Named moves, each a turn or a mirror, and the order they were made in; the first pair answered:
H (before => after):
-.15  -.22  -.01  -.17  .05  .07  -.26  -.02 => -.04  -.26  .24  -.15  -.09  -.08  .03  -.08
-.02  .04  -.35  -.41  .10  .08  -.49  -.01 => .28  -.07  .26  -.39  -.26  -.30  .24  -.15
.25  .21  -.10  -.17  .21  .07  .01  .05 => .31  .19  .00  -.17  .14  .01  .14  .02
-.39  .00  -.29  .29  .01  .09  -.24  .00 => -.16  -.07  .18  .30  -.27  -.20  .32  -.09
P (before => after):
-.27  .30  -.15  .09  -.34  -.14  .16  -.18 => .10  .08  -.02  -.21  -.44  .16  .13  -.29
.06  .15  -.03  -.22  -.11  -.28  .05  -.10 => .03  .13  -.05  -.23  -.12  -.27  .03  -.10
-.10  -.36  .21  -.26  .00  -.23  -.25  -.20 => .05  -.28  .33  -.21  .22  -.33  -.03  -.09
.24  .37  -.08  -.16  .09  -.24  .30  .06 => -.16  .40  -.34  -.05  -.17  -.24  .03  -.04
U (before => after):
.15  .23  -.11  -.47  -.39  -.44  .28  -.10 => .13  .08  .04  -.41  -.47  -.48  .28  -.15
.08  .05  .04  -.25  -.20  .03  .10  -.05 => .08  .02  .05  -.26  -.20  .03  .09  -.06
.22  .26  .00  -.35  .59  -.44  -.08  .20 => .18  -.20  .45  -.18  .41  -.57  -.08  .08
G (before => after):
-.30  .28  -.37  -.03  .05  -.41  -.11  .14 => -.40  .07  -.37  -.01  -.42  -.03  -.23  -.06
.05  -.05  -.25  -.26  -.09  -.22  .07  -.02 => .03  -.07  -.20  -.19  -.27  -.08  .16  -.09
-.35  -.09  .14  .06  -.60  -.13  -.07  -.36 => -.23  .27  .16  .14  -.02  -.64  .29  -.07
Pairs:
Each pair is 2 to 3 moves apart.
-.06  -.06  -.12  .03  .07  .08  -.23  -.03 => -.04  .04  .04  .17  .15  -.18  .06  .03
P then H then P
.16  .53  -.44  -.22  .42  .15  .11  .15 => -.13  .57  -.46  .13  .42  .07  .14  .19
G then P then P
-.18  .25  -.26  .27  .20  .26  .09  .13 => -.17  -.31  .23  .33  -.12  .23  -.01  -.07
U then P
.05  .16  -.03  .18  -.09  .15  .37  .05 => -.15  .15  -.19  .20  -.18  .20  .16  .01
P then H
-.10  -.23  .11  .22  -.02  .36  -.05  -.04 => -.03  -.17  .23  .30  .06  .20  .20  .01
H then P
.33  -.22  .27  .00  -.07  .29  .20  -.06 => -.37  -.03  -.13  .34  -.27  .05  -.10  -.07
P then P
-.07  -.15  .08  .60  .27  .75  -.06  .17 => .25  .27  .14  .41  .60  .22  .47  .34
G then H then U
.35  .11  -.36  -.43  -.06  .47  -.13  -.08 => .32  -.12  .45  .19  .33  -.27  .41  .10
U then P
-.19  -.09  .13  -.21  -.34  -.16  .17  -.28 => -.28  .16  -.09  .13  -.17  .32  .29  -.12
P then H then G
.42  .12  .24  -.10  .15  .45  .25  -.06 => .46  .10  .20  -.28  .38  .26  .05  .00
G then H
-.18  .19  .07  -.21  -.17  .15  -.16  -.21 => -.09  .30  .02  -.23  -.05  .26  -.08  -.14
G then H then P
-.10  .08  -.05  .15  .43  -.06  .78  .17 => -.33  -.51  .31  .37  .34  -.07  .40  .07
H then U
-.20  .07  -.12  -.10  .28  .33  -.17  -.03 => -.33  .14  .17  .13  -.02  -.15  .30  -.11
H then P
-.17  .10  -.04  .03  -.01  -.14  .10  .16 => -.17  .14  -.15  .00  -.03  .00  .05  .17
P then G then H
-.17  .11  -.17  .11  -.20  .08  .03  -.08 => -.11  -.18  .09  .03  -.20  -.06  -.08  -.15
G then U then P
.04  .10  -.01  -.35  .40  -.24  -.17  .06 => -.02  -.15  .19  -.27  .31  -.28  -.26  .00
U then H
.35  .20  -.13  -.21  .10  .30  .26  -.08 => .29  -.28  .35  -.04  -.08  .16  .19  -.21
H then U
.05  -.09  -.06  -.11  .12  .34  -.17  .11 => .24  -.08  .18  -.19  .18  -.03  .10  .12
H then G
-.09  -.15  .08  .01  -.15  .29  -.45  -.10 => .34  .13  .11  -.10  .27  .35  -.07  .11
P then G then U
-.09  .31  .10  .14  .62  -.03  -.25  .18 => .25  -.04  .41  .04  .35  .49  -.13  .02
G then P
.16  -.25  .23  -.04  .10  -.54  .02  -.03 => .21  -.16  .21  -.07  .10  -.55  .11  -.02
U then H then U
